In the rows, 128 means zero.
One turn moves each row of this set onto another row. After a few examples, where does it send each row asked below?
J_797: [133  93 128 130 109 141 112 125 108 137 111  95 122 139 122 142 144 138]
J_958: [137 129 128  98 105 123 122 101  89 118 119 106 105 130  79 134 118 135]
J_899: [ 93 112 123 117 133 135 129 110 108 106 119  97 112  97 127 150 121 117]
J_820: [128 148 121 113 125 124  86 126 110 132 138 110 123 105  98 172 125 132]
J_404: [124 154 108 127 123 135 115 102 139 134 126  95 132 131 125 126 151 137]
J_794: [132 138 124  97 126 136  99 132  90 109 165 111 114 109 122 136 131 136]
J_47: [111 124 110 136 116 143 127 125 101 118 118 124 149  99 135 128 147  99]
J_816: [137 144 118 130 114 119 105 105 129 124 162 130 126 108 105 143 149 143]
J_776: [124 155 100 108 129 135 121 111 122 139 155  93 120 124 107 120 153 126]
J_719: [143 134 116 134 122 117 130 157 104 133 118 113 128 102 116 134 112 101]
J_927: [130 107 114 117 137 119 134 125 104 115 137 110 113  85 124 137 107 133]
J_490: [126 148  95 128 103 120 128 122 117  91 142 117 150 137 118 130 144 134]
J_884: [141 130 119 113  92 110 147 134  84 132 116 116 142 101 103 135 151 128]
J_749: [123 129 125 115  87 137  95 110 126 118 131 112 119 119 141 138 160 128]
J_269: [116 131  91 132 109 139 144 135  99 116 132  94 128 106  78 123 124 113]
J_414: [140 137  97 123 109 121 103 132  79 121 111 129 117 122 131 139 115 120]
J_555: [123 100 130 125 113 102 115 114  83 123 124 124 117 128  95 140 153 141]
J_852: [114 146 136 110 156 151 120 112 103 109 131 102 119 123  98 152 140 128]
J_75: [105 120 112 134 102 112 103 135  77 127 148 111 114 132 118 138 120 127]
J_935: [153 129 116 118 106 149 122 148 109 138 120  82 111 118 121 122 151 122]
J_146: [124 105 114 136 118 132 130 148 118  93 138 105 131 142 113 137 140 143]
J_942: [124 150 123 108 101 119 129 139 105 138 110  74 107 120  91 147 152 126]
J_302: [146 133 112 122 120 101 121 144 125 131 107 107 115  99  93 127 160 125]
J_768: [111 162 136 110 132 118 133 143 116  96 121  94 122 132 104 136 129 113]
J_315: [117 122 123 112  85 109 135 122 127 121 136  84  98 102 121 138 135 140]
J_231: [119 158 121 100 108 100 141 128 107 119 121 104 127 137 107 128 126 100]
J_317: [ 99 120 123 153 115 144 143 135  90 124 150 109 121 123 107 131 149 125]
J_597: [139 118 130 112 125 127 104 111 107 107 132 125 142 106  88 153 166 127]
J_967: [100 126 106 121 106 116 149 101 117 103 109 102 107 111 123 143 136 145]
J_4: [139 104 122 130  92 138 123 112 126 117  95 119 126 117 100 138 126 110]
J_687: [120 138  98 136 115 110 116 112 130 107 102 126 121 130 135 123 142 119]
J_333: [133 121 108 125 118 165 113 122 132  96 140 105 104 119  94 137 129 137]
J_48: [112 129 111 127  98 121 103  98 107 122 149 117 113 114 106 107 123 104]
J_312: [130 148 136 121 117 131 124 100 119 121 119 150 104 124 119 146 137 108]
J_32: [104 148 144 120 114 145 127 123  84 115 132 106 106 115 102 135 160 103]
J_638: [139 140 110 105 126 145 112 137 113 126 113 113 112 114  97 180 127 124]
J_782: [124 139 110  98 121 138 139 141  90  89 110  99 114 124 107 143 150 146]
J_694: [128 113 123 120 106 113 138 110 117 135 152 100 133  85 110 146 128 139]
J_761: [126 155 125 146 129 129 133 119 105 131 117 145 114 104 121 134 127 113]
J_785: [139 126  88 127 125 120 121 143 136 123 124 120 126  96  99 135 156 107]

J_719 -> J_852
J_782 -> J_749
Where do these go?
J_404 -> J_302
J_32 -> J_490
J_48 -> J_269
J_317 -> J_146
J_899 -> J_967
J_785 -> J_638

One turn moves each row of this set onto another row. After a few examples, where does it send each row asked below?
J_699: [139 113 123 138 138 147 103 124 131 110 128 139 140]
J_334: [131 119 132 116 132 113 106 108 135  98 122 146 132]
J_950: [159 118 114 138 137  97 124 124 126 112 142 144 119]
J_282: [147 144 136 106 122 128 125 148 135 125 125  97 114]
J_216: [119 102 138 137  95 125 115 144 133 115 142 127 105]
J_393: [137 119 110 129 139 119 103 117 145 137 120 121 149]
J_241: [116 143 148 134 115 132 116 152 130 124 133  97 128]
J_28: [126 123 146 136 115 136 126 160 135 137 125 131 102]
J_636: [118 119 139 127 120 140 144 104 142 156 134 134 126]
J_361: [127 132 129 158 101 100 121 132 137 105 134 109 128]
J_444: [125 148 128  97 127 123 127 105 133 114 113 119 113]
J_72: [130 139 132 143 120 117 158 123  91 116 132 124 112]
J_665: [123 124 104 115 144 101 118 132 109 116 133 126 105]
J_875: [106 127 115 127 116 136 134  98 138 123 110 123 111]
J_329: [134 127 129 118 104 146 116 109 137 138 122 144 113]
J_957: [120 116 105 106 129 116 112 117 121 152 127 110 117]
J_78: [132 117 135  98 124 123 143 126  92 120 128 109 114]
J_594: [145 135 120 139 122 133 141 140 142 128 153 150 118]
J_724: [106 120 130 109 103 130 153 125 117 124 138 105 118]
J_831: [127 146 127 147 129 120 145 117 144 127 157 132 143]
J_291: [112 132 148 139 119 138 118 120 106 118 152  99 128]
J_277: [133 141 164 138 144 121 122 132 118 143 120 109 119]
J_703: [149 122 144 146 121  89 127 121 132  97 122 128 126]
J_837: [130 120 152 150 134 127 145 122  93 110 123 117 119]
J_814: [131 114 155  93 122 120 144 119 148 124 132 120 125]
J_38: [142 131 129 143 129 129 124 138 133 154 119  98 104]
J_937: [130 111 116 138 132 120 110 123  96  94 132 126 118]
J_723: [145 113 118 151 111 100 124 143 132 110 134 111 144]
J_824: [129 119 156 113 135 117 140 151 146 141 118 115 122]
J_35: [146 117 121 144 117 123 136 120 131 153 144 121  92]
J_106: [145  97 141 133 123  92 119 139 110 128 130 130 108]
J_240: [163 122 121 110 127 125 117 121 131 125 144  92 120]
J_208: [146 141 152 148 114 108 135 123 114 131 156 132 133]
J_36: [133 121 126 117 134 120  85 116 106 130 129 115 119]
J_769: [120 115 160 128 149 104 115 112 121 143 138 125 124]
J_89: [128 103 150 132 112  85 141 129 118 123 126 109 131]
J_796: [132 110 125 131 132 122 169 125 110 109 130 105 125]
J_373: [117 142 127 103 129 145 138 110 114 118 119 133 125]
J_383: [139 124 118 132 132 134 154  98 139 116 139 113 148]
J_142: [140 114 130 144 108 139 111 129 140 130 147 121 153]
J_465: [153 142 131 135 113 134 151 117 139 126 133 149 127]
J_941: [ 95 124 117 134 137 124 145 102 123 129 138 130 128]
J_385: [144 137 136 145 111 122 153 109 120 138 150  99 131]
J_750: [151 108 113 135 140 140 118 114 143 134 114 113 133]
J_671: [102 112 127 113 151 101 133 141 121 126 134 123 129]
J_345: [104 102 120 126 133  97 119 135 114 122 113 118 128]
J_451: [118 116 114 141 103 114 160 113 132 107 132 118 116]
J_495: [152 118 140 118 111 119 101 136 140 112 144 132 139]

J_665 -> J_875
J_106 -> J_724
Where do these go?
J_334 -> J_383
J_723 -> J_72
J_35 -> J_216
J_89 -> J_78
J_361 -> J_837
J_824 -> J_282

